In the data rows, zero lies at 4.5, halfway between 4 and 5.
Some points, one per row:
[4 5 6 1 7 4 5 7 2 5 4 8]
[5 6 3 3 7 4 5 3 5 5 4 7]
[2 5 3 3 2 6 1 5 5 2 6 5]
[6 3 2 3 5 4 4 5 6 4 5 4]
[6 6 9 8 7 2 9 6 3 3 4 9]
[6 5 7 6 3 6 5 6 6 5 5 2]
[3 3 3 2 4 6 2 6 5 3 5 4]
[2 6 9 5 6 6 8 4 4 4 6 5]
[3 5 5 4 7 5 3 4 5 2 4 1]
[6 3 4 5 5 4 9 4 4 5 4 7]
[5 2 4 4 3 7 5 6 6 8 6 0]
[4 9 4 4 3 3 1 3 2 2 2 8]
[3 4 3 2 7 6 0 7 6 5 4 1]
[5 0 1 5 1 6 2 3 6 5 5 1]
[6 5 5 5 4 4 4 4 4 3 2 8]
[4 5 6 5 6 4 4 7 4 6 6 5]
[4 4 6 2 4 3 5 6 4 4 4 8]
[6 3 3 6 3 5 7 5 6 5 5 5]
[3 5 2 3 6 4 1 4 4 5 3 5]
[5 4 5 4 3 6 4 5 4 5 5 2]
[2 8 6 6 4 3 2 4 6 5 4 2]
[4 5 5 3 5 6 1 7 4 3 5 4]
[3 4 6 7 2 9 4 5 7 5 4 1]
[2 4 5 5 4 6 2 6 7 5 6 2]
[5 5 5 6 2 6 4 4 6 5 5 5]
[7 4 3 4 6 2 5 3 6 4 3 7]
[5 2 4 6 4 7 5 5 7 5 6 2]
[1 3 7 6 6 6 6 4 5 4 4 4]
[5 5 3 3 7 6 4 3 4 3 6 0]
[5 3 3 4 7 3 6 5 5 6 3 4]
[4 6 9 8 6 4 8 4 5 5 7 3]
[3 4 4 3 6 5 3 7 6 6 8 2]
[4 2 3 6 2 6 3 4 6 4 3 3]
[3 9 7 2 7 2 9 3 4 2 2 8]
24 more points follow, each with its number after it:
[3 5 6 5 5 5 3 4 6 4 3 3] 0
[4 3 4 5 6 4 6 4 4 4 3 1] 1
[5 4 4 7 1 7 2 4 7 5 5 0] 2
[3 4 8 7 8 2 9 3 3 6 5 6] 3
[4 7 6 4 7 3 6 4 4 4 3 4] 4
[3 4 6 5 4 6 3 4 6 3 4 2] 5
[3 6 3 4 2 4 1 5 6 4 4 3] 6
[4 4 2 5 5 1 4 5 4 4 6 7] 7
[6 2 0 3 2 8 0 6 5 7 6 0] 8
[5 7 7 7 7 0 7 4 1 1 2 9] 9
[5 7 9 7 3 4 8 2 5 4 3 7] 10
[4 4 2 2 4 5 0 6 4 3 5 2] 11
[6 6 5 2 6 3 5 6 2 2 4 9] 12
[0 6 1 4 3 7 0 5 4 4 3 3] 13
[2 7 7 3 5 5 3 5 5 5 3 5] 14
[5 2 4 3 9 3 6 3 4 6 5 6] 15
[6 6 6 6 4 5 8 6 3 6 5 7] 16
[3 6 7 3 6 4 2 6 5 7 6 1] 17
[5 4 4 6 7 3 5 4 5 5 3 4] 18
[5 5 2 4 1 7 1 7 5 4 6 1] 19
[6 5 4 5 4 5 2 4 5 6 5 3] 20
[4 4 5 6 3 7 2 7 6 5 7 1] 21
[4 1 2 1 8 4 2 4 4 3 4 3] 22
[3 5 1 3 1 5 3 6 4 5 6 4] 23
Which two of these numbered points are nearest to each point below, looking only along the 2 directions in which the first points spread most? Their numbers follow each, nearest first.
[3 5 4 3 7 4 1 7 4 7 4 3] > 6 23
[4 5 6 5 6 4 3 4 6 5 3 6] > 14 15
[5 5 5 4 1 6 4 6 5 6 4 6] > 0 1
[5 5 3 3 3 4 2 3 4 4 6 8] > 7 14
[8 2 5 3 2 7 5 5 5 9 7 4] > 5 17
[3 6 5 7 4 6 9 6 4 5 3 6] > 16 10
[6 6 9 7 3 4 9 4 3 4 4 9] > 3 10
[6 8 8 5 7 1 9 2 2 5 1 9] > 9 10
[5 9 8 6 2 1 7 5 5 1 0 9] > 9 12
[4 5 5 2 5 5 2 5 4 4 6 6] > 7 14
[6 9 5 3 6 1 5 2 3 4 4 7] > 12 4
[4 2 1 1 5 5 4 4 4 8 6 0] > 19 23
[4 6 8 5 3 3 5 7 5 4 4 5] > 18 4
[4 6 5 3 4 4 2 7 4 7 4 4] > 0 20
